In the rows, 128 means zero.
One turn moves each row of this set onto another row. After a few examples, where does it send each row asked below?
K_767: [133 104 157  96 105 129 137 115 128 125 112 126 136 123 160 143  80  76
 155]
K_666: [131 127 136 125 113 123 126 148 124 127 108 153 115 102 123 140 114 115
  93]
K_864: [138 110 113 128 107 124 127 107 122 123 126 160 144 114 174 123  79  97
 144]
K_679: [123 120 167 137  97 151 158 116 140 125 131 147 122 142 126 155  99 122
 110]
K_763: [148 100 135 122 120 107 139 115 129 136 127 152 130 117 179 132  66  93
 158]
K_926: [135 120 183 140 108 141 155 121 138 127 129 147 110 137 118 161  93 121
 125]
K_311: [123  98 145  99 104 138 145 112 134 123 118 124 140 127 171 138  85  80
 142]
K_604: [143 121 152 132 129 115 126 150 126 130 110 149 101  98 124 143 108 119
 104]
K_95: [124 112 173 134  93 131 155 122 145 135 127 127  96 132 122 156 103 113
 105]
K_157: [146  97 131 154 140 118 144 139 129 131 130 155 105  95 152 144 100 129
 104]
K_250: [154 103 133 136 128 112 127 109 121 126 128 157 126 108 171 127  71  99
 159]
K_520: [129 128 175 134  95 145 149 117 134 126 125 149 120 141 116 161  98 116
 121]
K_840: [159 116 141 143 130 109 125 143 115 132 118 161 103  92 132 154  98 117
 121]
K_958: [129  89 156 106 117 132 152 112 139 126 123 122 130 124 178 138  80  86
 144]
K_542: [125 114 131 134 120 128 139 145 133 129 117 147 116 106 138 134 116 124
  82]
K_698: [122 113 170 134  88 131 154 122 143 134 126 128  99 131 122 153 104 111
 103]
K_318: [138 108 121 116 103 114 136 113 131 134 123 155 143 121 178 130  70  89
 151]
K_963: [127 112 174 144 110 147 165 117 143 127 135 145 113 141 129 156  95 126
 115]
K_997: [123 117 171 132  86 132 150 123 140 131 124 130  99 130 119 155 103 111
 106]
K_757: [143  97 121 138 123 122 137 107 127 127 134 155 135 113 182 122  75 103
 145]
K_179: [150 115 126 127 113 116 118 112 114 125 120 161 136 109 164 127  73  93
 157]
K_719: [139  99 125 123 117 111 144 114 134 135 130 152 137 121 185 129  70  95
 150]
K_181: [145 107 130 117 109 107 131 117 126 135 120 155 136 120 170 135  68  88
 160]
K_335: [129 111 107 143 114 130 138 136 125 130 126 160 126 103 151 140 107 123
  91]
K_420: [140 129 119 132 105 121 119 141 111 129 113 164 124 100 130 149 106 111
 109]
K_165: [125 116 177 134  93 128 152 123 140 135 125 129  96 130 120 155 102 111
 109]
K_129: [138 106 146 140 136 121 141 146 134 131 119 147 101 100 138 138 111 127
  92]
K_266: [141  94 166 104 118 126 145 115 133 126 118 123 124 121 168 144  77  83
 156]

K_926 moves to K_963
K_335 moves to K_420
And these:
K_767 moves to K_266
K_757 moves to K_864
K_604 moves to K_129
K_698 moves to K_997
K_318 moves to K_181

One turn moves each row of this set onto another row. After a few examples, where does it send each row asked below?
K_217: [124 121 155 115 130 104 116 116 172 120 123 150 126 115 156 158 141 117
 140 131 109 122  96  87 101]
K_454: [146 146  96 149 126 122 128 130 111 134 104 156 153 111 135 134 133 146
 106 114 129 138 105  96  84]
K_960: [111 113 131 139 110 114 143 109 152 126 112 137 131  98 146 116 129 125
 116 110  79  99 124  99  91]
K_197: [141 119 123 139  96 125 129  93 113 138 110 139 149 108 152 177 143 121
 133 127 126 118 104  95 106]
K_155: [113 122 164 126 132 115 142 107 150 155 106 173 128 103 147 150 127 136
 156 152 116 116 114 105 108]
K_332: [135 129 144 133 125 119 146  88 132 117 104 154 105 117 159 124 149 164
  98 136 140  99 113  96  95]
K_186: [137 100 131 154 157 119 128 130 117 125 127 153 144 125 166 104 155 143
 120 139 107 139 118 110 117]
K_833: [151 124 140 116 100 106 130 123 149 122 112 128 120 101 142 139 120 152
 108 111 100  95 117  98  87]
K_73: [117 118 166 141 138 115 128 102 167 154 133 151 131 106 159 146 149 127
 135 128 115 105 128  92 111]
K_900: [136 114 139 148 129 118 146  90 137 110 105 150 107 122 167 127 144 149
  99 119 144  92 108 105  94]
K_463: [112 119 142 175 124 107 122 110 132 107  81 136 125 123 156 128 125 123
 134 137 116 120 105 115  87]
K_211: [126 133 140 114 112 130 120  88 150 129 116 153 170 106 137 106 154 121
 111 137 119 133 108  97 123]
K_895: [131 114 160  99 134 106 124 120 150 131 122 167 122 108 143 160 137 143
 132 141 137  98 111 103 114]
K_328: [129 130 163 117 129 140 124  91 131 143 120 170 154 121 135  96 141 114
 107 143 123 131 106 104 105]
K_173: [148 123 105 157 122 114 138 106 112 139 122 160 163 111 145 118 146 149
 123 102 118 141 106 101  78]
K_225: [148 147 129 147 145 118 120 145 120 151 113 143 130 126 139 125 133 145
 119 154 122 151 126 117 115]
K_901: [132 136 144 133 109  92 143  79 137 133 108 145 110 136 128 112 135 147
 147 146 114 139 117 112  78]
K_498: [140 109 124 140 113 119 165 123 141 110 145 158 147 128 171 107 138 144
 126 120 117 140 100 112 114]
K_392: [136 128 142 158 121  85 113  95 137 136 106 131 128 113 137 126 145 152
 127 129 150 105 140 128 103]
K_894: [138 121 118 130 131 127 124  80 109 157 118 161 123 104 150 155 155 105
 133 124 130 127 102 103  93]
K_796: [139 129 160 114  99 132 117 107 137 118 111 142 176 129 130 126 137 132
 111 146 121 125 108  92 119]
K_466: [148 124 149 117 122 104 120 128 121 141 100 157 115  99 128 127 105 144
 127 131 104 102 114 127  76]
K_65: [148 116 142 136 116 134 125  97 100 152 116 152 128 126 148 170 134 113
 125 126 133 112 107  99  91]
K_733: [125 104 110 129 109 116 128  86 114 141 129 147 140 122 134 160 156 102
 138 121 126 114 119 104 107]
K_67: [143 117 111 151 137 125 139 120  95 137 119 160 155 138 122 123 141 146
 109 118 122 130 118  93  77]
K_645: [139 132 115 156 113 120 136 125 113 128 133 155 161 131 128 125 130 128
 109  97 136 129 112 105  79]
K_587: [156 152 126 134 105 118 153 138 144 138 136 148 132 130 150 127 120 150
 113 127 139 140 114 113 116]
K_785: [129 131 153 160 113  89 102  96 136 128 120 132 138 103 152 121 155 149
 124 130 142 110 129 132 101]
K_413: [139 146 138 137 149 116 131 135 132 153 104 143 129 118 143 131 125 142
 125 163 104 152 126 114 122]
K_31: [148 150 138 117 115 113 153 133 149 135 138 149 128 126 151 138 117 144
 106 132 142 126 126 120 126]
K_373: [138 134 128 135 113  95 151  82 148 127  94 149 102 133 133 121 125 139
 140 133 125 132 109 113  80]
K_270: [139  93 150 142 160 116 131 122 127 133 135 147 144 121 171 111 151 142
 114 138 101 130 128 115 119]
K_457: [116 114 137 139 136 111 129 112 125 151 109 160 125  78 144 107 131 133
 120 123 103  92 132 125  90]
K_774: [101 129 146 162 115 117 126 116 128  94  92 143 125 127 157 129 124 121
 124 144 115 116  95 111  87]
K_588: [154 134 173 119 115 139 114  99 126 140 103 164 163 109 145 118 133 139
 108 150 129 130  93  99 105]
K_684: [138 113 135 128 118 112 158 120 156 110 138 159 144 120 183 117 128 129
 127 126 106 144  92 120 111]

K_392 moves to K_373
K_73 moves to K_155
K_454 moves to K_645
And these:
K_894 moves to K_65
K_833 moves to K_960
K_785 moves to K_901
K_796 moves to K_211
K_587 moves to K_498
K_413 moves to K_31

One turn moves each row of this set onto another row. After a few examples, where does it send each row asked below?
K_474: [145 146 123 134 113 195 148 138 141 147 117 119 138  80 126 112 124 182
 150 137 134 114 140 145 154 106 150 137 130 120 140]
K_499: [138 126 104 105 103 151  91 105 105 148 107 135 139 117 119 127 124 174
 172 132 157  83 122 148 135 138 122 164 133 122 169]
K_158: [133 129  90 102  87 149 115 119 126 146 118 136 124  83 130 113 138 185
 182 123 159 118 166 151 128 123 130 133 118  77 140]
K_610: [149 151 102 126  95 156 102 143 108 138 139 105 139 122 126 146 142 144
 157 125 113 107 124 115 135  79 145 145 129  91 146]
K_357: [143 122  99  96 101 151 102 111 119 149 125 128 129 117 119 126 125 168
 160 130 167  89 137 160 142 140 112 163 128 137 165]
K_798: [154 134 108 138 134 170 147 142 146 129 102 128 128  77 166  97 113 153
 157 123 139  97 116 131 152 115 115 140 122 123 149]
K_594: [153 122 120 150 133 165 145 138 154 141 112 128 132  75 159 102 125 163
 155 131 152 110 119 149 156 123 112 141 117 117 142]
K_514: [166 134 125 135 131 160 133 144 173 127 117 118 137  72 155 112 113 173
 155 141 137 110 142 136 155 101 120 144 131 108 154]
K_636: [135 123 102 101 102 159  87 108 110 155 117 109 142 107 114 124 131 173
 162 133 157  91 135 153 129 128 132 163 126 138 166]
K_788: [136 125 105 110 103 148  94 111 109 139 106 128 140 124 133 123 123 184
 176 151 139  82 119 149 133 128 125 185 126 118 169]
K_638: [139 120  97 117 101 134 105 115 124 128 123 146 127  81 150 123 145 178
 169 138 174 119 152 129 131 137 125 150 120  71 161]
K_996: [152 138 118 126 141 164 147 143 135 133 123 131 138  94 164 109 127 156
 140 149 130 102 111 115 137 116 159 153 133 122 144]
K_619: [149 137  85 126 103 158 106 149 131 128 138 103 134 111 115 128 136 140
 153 116 138 116 139 142 157  77  91 131 117  98 143]
K_237: [162 131  94 140 109 163 117 150 129 132 139 109 115 115 128 127 130 145
 144 111 128 108 153 136 149  72  98 130 121  83 147]
K_569: [149 133 136 138 126 163 145 137 137 144 124 145 139  92 160 121 134 172
 134 146 134 107 112 124 138 126 165 155 133 112 147]
K_170: [132 130 103 103  93 158  96 116 112 145 126 102 136 108 123 123 121 177
 161 135 138  91 146 156 122 117 130 178 113 141 172]
K_48: [139 122  99 100  83 143 109 105 121 149 120 131 123  88 118 117 147 189
 171 132 167 116 151 153 138 126 136 142 103  83 137]
K_161: [158 135 104 137 110 158 114 145 111 146 142  97 127 119 133 140 142 148
 154 134 112 105 136 123 131  72 144 144 130  73 137]
K_941: [161 154 133 129 108 170 138 144 156 146 113 118 128  78 152 120 113 183
 161 134 112 102 145 133 138  97 159 147 137 108 145]
K_685: [152 128  95 129 114 128 103 144 121 135 131 133 131 131 148 132 141 133
 156 124 125 103 100 127 149  94 105 148 126  83 137]
K_646: [149 120 104 111  83 131 105 103 121 139 117 140 125  88 132 125 147 178
 163 130 173 113 148 137 140 136 132 148 104  79 158]
K_435: [125 130 100  97  98 148  98 117 120 137 123 148 129  97 132 120 155 198
 149 141 162 118 152 131 123 114 153 146 122  80 146]
K_634: [157 136 133 129 134 149 130 144 167 140 119 141 126  90 170 113 130 184
 143 148 126  98 119 133 148 102 144 162 135 105 138]
K_333: [151 155 108 126 119 194 153 145 140 141 122 116 126  88 140 103 119 174
 154 138 131  95 133 132 155 104 147 142 139 130 132]
K_764: [143 124  99 102 101 145 110 123 124 136 125 129 134 118 123 121 110 175
 166 137 150  87 142 166 140 131  99 173 120 133 172]
K_858: [160 119 103 133 128 135 116 146 124 135 124 133 128 132 143 127 134 139
 145 125 117 105 117 129 141  84 110 141 120  64 140]
K_411: [138 125 107  99  89 141 103 105 118 137 118 143 136  95 117 123 151 191
 147 141 166 117 147 134 136 124 147 146 106  80 153]
K_50: [141 146 106 109 110 164 121 148 127 122 131 115 119 121 132 136 126 144
 167 134 116 112 149 135 148  67 103 117 137 100 152]
K_673: [140 127 105 126 129 143 104 138 127 123 125 117 116 119 159 128 139 140
 181 142 120 101 118 129 146  75  92 134 133  92 147]
K_259: [137 148 115 116 110 146 109 140 119 133 142 118 111 123 159 143 144 141
 157 137 110 105 127 117 128  73 131 137 135 103 156]

K_514 moves to K_50
K_435 moves to K_788
K_858 moves to K_798
And these:
K_48 moves to K_636
K_569 moves to K_685

